One turning vector, and how many ticks it has turned
The counts run from 0 to 503.
[138 102 124 101 111 150 142 142 146 149 134 138 150 156 113 102 115  84
 117 107 104 148  79 111 127 176 124 108 132 135 180 150 142 119 206 113
 127 126 189 106  97  90 124 181 118 138 106 123 124 142 113 124 109 142
  86  97 164 121 117 105  87 148 131  83 146 137 149 148 137] | 72
[141 132  86 120 127 153 122 125 141 168 126 138 142 111 105 105 145 101
 116 102 105 149  84 102 115 173 122 116 121 126 133 157 143 120 214 140
 179 127 152  78  94  92 122 145 108 108 106 113 125 127 105  99 101 114
  90  93 163 132 131 106  72 194 110 120 141 138 157 152 136] | 87
[184  87 127  88 124 120 135 192 145 129 121 122 160 141 106  96 152  77
 115 106 112 141  93 149 120 146 109 107 106 117 138 145 144 107 171 120
 157 136 173 100 108  98 125 151 112 125 115 150 130 120 108  97  85 133
 142 102 124 127  81 104 112 108  87  89 161 110 115 177 159] | 399
[161 102  95 114 107 155 128 138 159 164 141 119 147 106 103 106 147 119
 102 111 133 143 103 114 120 162  98 115  96 119 144 158 144  85 232 131
 175 111 162 107 105 100 138 170 113 134 116 131 140 118 135 102 115 130
  97 120 172 131 117 125  71 171 115 104 139 140 156 159 137] | 14
[140 102 113 120 117 153 134 116 158 171 110 116 133 136 134  92 131  70
 107 126 127 102  69 109  80 163  76 155 123 112  99 155 146 117 190 137
 139 131 164 102  87 111 116 176 125 148 136 125 152 139  96 113  84 139
 115  99 161 131 119  87  99 156 115  95 143 114 146 142 134] | 209
[164 121 119 113 111 181 154 131 140 140 116 146 138 134 103  94 152  80
 140  92 111 133  91 113 108 150  90 116 111 108 114 163 159 115 179 119
 126 116 185  97 114 101  87 163 105 124 107 144 159 117 101 131 107 138
 130  58 162 112 130 105 125 145 143  88 165 131 163 155 130] | 274
[165 100 111 113 113 138 106 143 153 163  91 137 146 136  92  95 113  87
 128 106 119 160  78 108  91 148 106 126 102 126 160 155 133  86 212 139
 146 126 136  76  88 103 133 143 108 139 122 120 129 145 107 108  67 123
 110 118 152 130  97 121  97 132 118  96 156 126 129 140 143] | 47
[151 122  94 118 133 136 110 151 151 167 124 128 144 118  89 104 136  95
 117 112 121 155  94 112 105 156 110 123 109 130 131 140 153 102 204 151
 186 134 125  68  80  86 129 134 112 114 100 122 128 125 117  86  81 118
 102 122 150 140 102 113  80 168 100  94 149 126 133 162 150] | 27
[168  98  96 102 103 139 132 160 147 147 147 108 151 103 118 110 162 115
  90 110 134 131 100 132 127 168 102 110 107 113 133 163 136  99 226 122
 179 121 174 110 115 104 152 171 114 131 117 137 133 116 130  92 119 130
 115 116 157 128 115 110  66 164  94 125 133 139 148 168 145] | 438
[158 115 103 113 128 139 126 138 167 164  86 142 134 127 125  94 150  76
 125 119 112 111  60 128  84 149  88 141 119 114  95 162 149 103 172 141
 153 142 155  84 107 112 112 136 108 126 143 120 153 135  85 104  61 117
 125  90 139 130 107  97 114 143  94 118 164 104 144 157 127] | 189
[155 118  97 111 131 133 116 158 168 163 118 121 146 110 107 102 151  96
 109 125 125 140  93 127 109 153 107 124 102 126 124 139 156 103 201 145
 193 136 131  83  92  85 139 137 109 120 112 126 127 124 118  83  72 120
 104 124 144 136  96 109  82 167  82 108 152 119 132 168 151] | 28
[141 123  81  97 109 138 136 156 154 128 137 147 146 141 132 111 164 102
 113 123  96 140  84 156 149 181 133  92 142 131 162 159 152 124 198 106
 155 130 177  94 119  86 147 163 109 129  97 118 123 122 106 108  99 123
  95  99 143 124 133 102  80 169  96 118 152 144 152 173 144] | 91
[161 108 123 101 115 166 163 150 156 120 115 137 145 134 129 100 166  68
 132 113 103 120  87 147 123 158  96 126 123 103 112 155 163 131 152 101
 122 132 190 109 117  98 106 175 114 136 111 150 146 111  90 118  95 142
 128  60 141 108 120  87 135 139 110  95 170 115 147 165 145] | 272
[159 111 129  98 115 177 161 158 151 124 145 130 150 127 117 105 163  79
 126 101 107 140 104 131 140 165 111 115 109 109 136 147 163 134 178 100
 145 120 188 111 106  89 117 183 118 128  88 162 136 103 113 117 114 143
 117  67 153 117 117  97 113 152 116  89 164 133 147 169 152] | 353
[151 104 127 103 128 158 149 156 126 130 150 124 161 131 112 107 150  77
 115  97 104 155 101 117 139 182 124 112 116 111 142 149 146 156 179 110
 158 129 182  98  89  89 123 170 122 118  94 149 112 114 100 100 110 143
 102  75 147 123 106  88  96 153  97 101 153 124 125 156 169] | 4
[157  87 114 103 109 155 147 143 169 153 122 129 148 119 146 110 147  93
  96 119 121 128  78 131 119 174 109 131 113 110 146 170 133 108 209 109
 149 126 195 120 113 109 147 177 114 152 143 135 122 138 112 102  94 132
 100 100 153 122 110 100  81 154  96 141 147 129 153 156 134] | 492
[153 123  81 125  96 149 107 131 136 134 110 131 122 126  89 102 154 100
 140 115 116 149 105 139 119 149  78 114 114 113 126 152 162 105 203 141
 150 113 125  67  93  95 130 163 110 138  73 123 161 111 112 129  95 137
 112 103 160 121 140 122 103 171 139  74 157 155 149 151 153] | 308
[163  86 133 101 130 148 147 159 142 155 142 100 158 113 120 102 151  79
  90 103 130 128  98 111 111 169 103 132  94 108 117 146 139 132 191 124
 175 133 176 110  92 106 125 170 122 129 124 152 123 116 111  84 104 139
 117  98 146 132  88  89  88 147  83 115 141 111 123 154 167] | 2
[151 100 115 106 112 140 121 130 132 147  95 149 145 163 102  89 109  69
 132 105  93 149  62 116 105 167 114 114 132 125 168 166 127 117 191 129
 113 134 172  73  94 107 113 164 107 139 117 111 129 150  82 128  81 129
 104  85 147 120 113 104 104 124 125  92 152 131 139 134 138] | 126
[157  95 113 101 105 126 126 142 129 129  95 140 148 169 117  96 123  68
 127 112  86 140  66 139 115 169 115 110 137 121 169 169 126 125 183 111
 113 139 181  83 100 113 129 163 108 142 114 118 125 152  76 126  79 135
 113  86 137 121 115  95 105 121 112 106 153 127 131 143 150] | 125
[156 120 111 110 122 161 147 123 115 169 121 139 149 134 102  95 132  91
 121  84 104 130  76  90 109 172 118 108 129 121 129 171 130 127 193 132
 141 132 199  91 105 109  88 155 109 104 119 120 140 135  91 118 119 122
 117  64 160 125 132  95  91 157 124 116 134 130 154 141 127] | 140
[158 119 121 122 126 168 133 128 144 154  96 144 136 134  99  90 137  66
 147 100 116 135  81 105  85 147  86 142 107 107 103 157 158 121 174 139
 135 127 154  76  89 101  90 150 110 124 110 134 156 123  86 124  81 136
 125  67 155 120 114 100 128 146 126  83 166 114 142 146 141] | 268
[154 107  82 120 104 147 136 125 127 149 126 108 126 110 128 105 170  99
 102 118 125 103  87 134 110 167  75 129 124  99  84 176 140 129 196 127
 163 129 172  94 113 116 127 172 114 129 117 125 161 119  91 100 109 138
 127  93 151 124 137  89  89 181  95 130 131 134 152 151 148] | 223
[154 100 115 109 114 170 128 123 133 150 114 144 150 131 102 100 125  85
 129  84 101 163  89  99 111 174 125 121 109 118 171 168 130 121 209 116
 127 122 183  88  97 111 124 166 110 136 110 128 119 137  97 116  98 129
  91  79 164 116 120 108  95 158 129 119 148 141 149 138 142] | 66
[169  89 103 119  97 144 121 118 124 163  93 120 128 132 113  92 134  85
 114 106 125 111  71 112  82 156  74 137 118 102 115 178 127 101 204 128
 128 127 173  93 109 135 116 168 112 145 141 120 161 141  89 118  95 136
 129  94 154 122 120 101 102 139 122 116 134 132 151 135 131] | 202
[175  94 129  87 132 136 148 177 160 155 116 130 168 126 124  98 146  83
 108 104 115 125  77 127 114 159 115 119 108 116 136 160 139 107 184 115
 159 141 193 113 112 102 122 150 111 126 146 147 124 133 107  96  85 123
 131  95 135 131  81  97  99 122  83 119 154 102 130 166 134] | 56
[159 113  74 106 100 124 117 147 159 164 122 128 142 121 117 103 148 115
 100 123 124 121  82 136 112 163  99 105 121 127 140 163 137  80 225 139
 173 126 156  97 115 103 144 156 106 130 128 113 146 132 119 103  99 118
 107 129 154 134 119 119  65 164 100 117 132 140 153 164 125] | 95
[151 109 117 108 129 164 143 147 171 165 144 121 153  99 125 107 159  95
  98 115 127 132  96 116 119 171 109 138  98 116 120 146 156 117 204 123
 186 126 171 110 102  92 134 166 119 129 120 145 123 116 122  87  97 128
 100  99 160 128 103  98  80 172  90 121 149 119 148 161 145] | 431
[157  98 117 117 112 172 124 117 141 164 106 143 147 125 109 106 121  95
 122  97 115 154  84  94 102 169 115 132 104 115 155 168 131 106 221 121
 145 122 174  96  94 114 129 160 110 141 125 127 124 142 106 113  95 127
  94  93 170 123 113 115  82 163 129 128 141 137 153 131 136] | 67
[159 100 130 101 121 171 168 158 162 127 143 121 147 121 133 104 171  77
 114 112 119 131 104 138 136 166 102 133 107 107 119 153 166 132 176  99
 149 121 189 118 110  91 128 178 123 136 104 161 132 104 113 101 105 142
 117  76 149 114 106  89 117 148 102 102 164 124 141 168 157] | 352
[147  90 112  94 110 119 150 158 126 143 148 112 156 153 126 102 133  82
  92 117 110 123  83 132 128 183 115  99 142 127 160 155 127 133 196 116
 144 136 194 110 100 105 137 187 120 132 113 126 124 140 105 105 115 145
 105 105 139 131 111  83  70 145  95  92 131 129 126 157 151] | 500
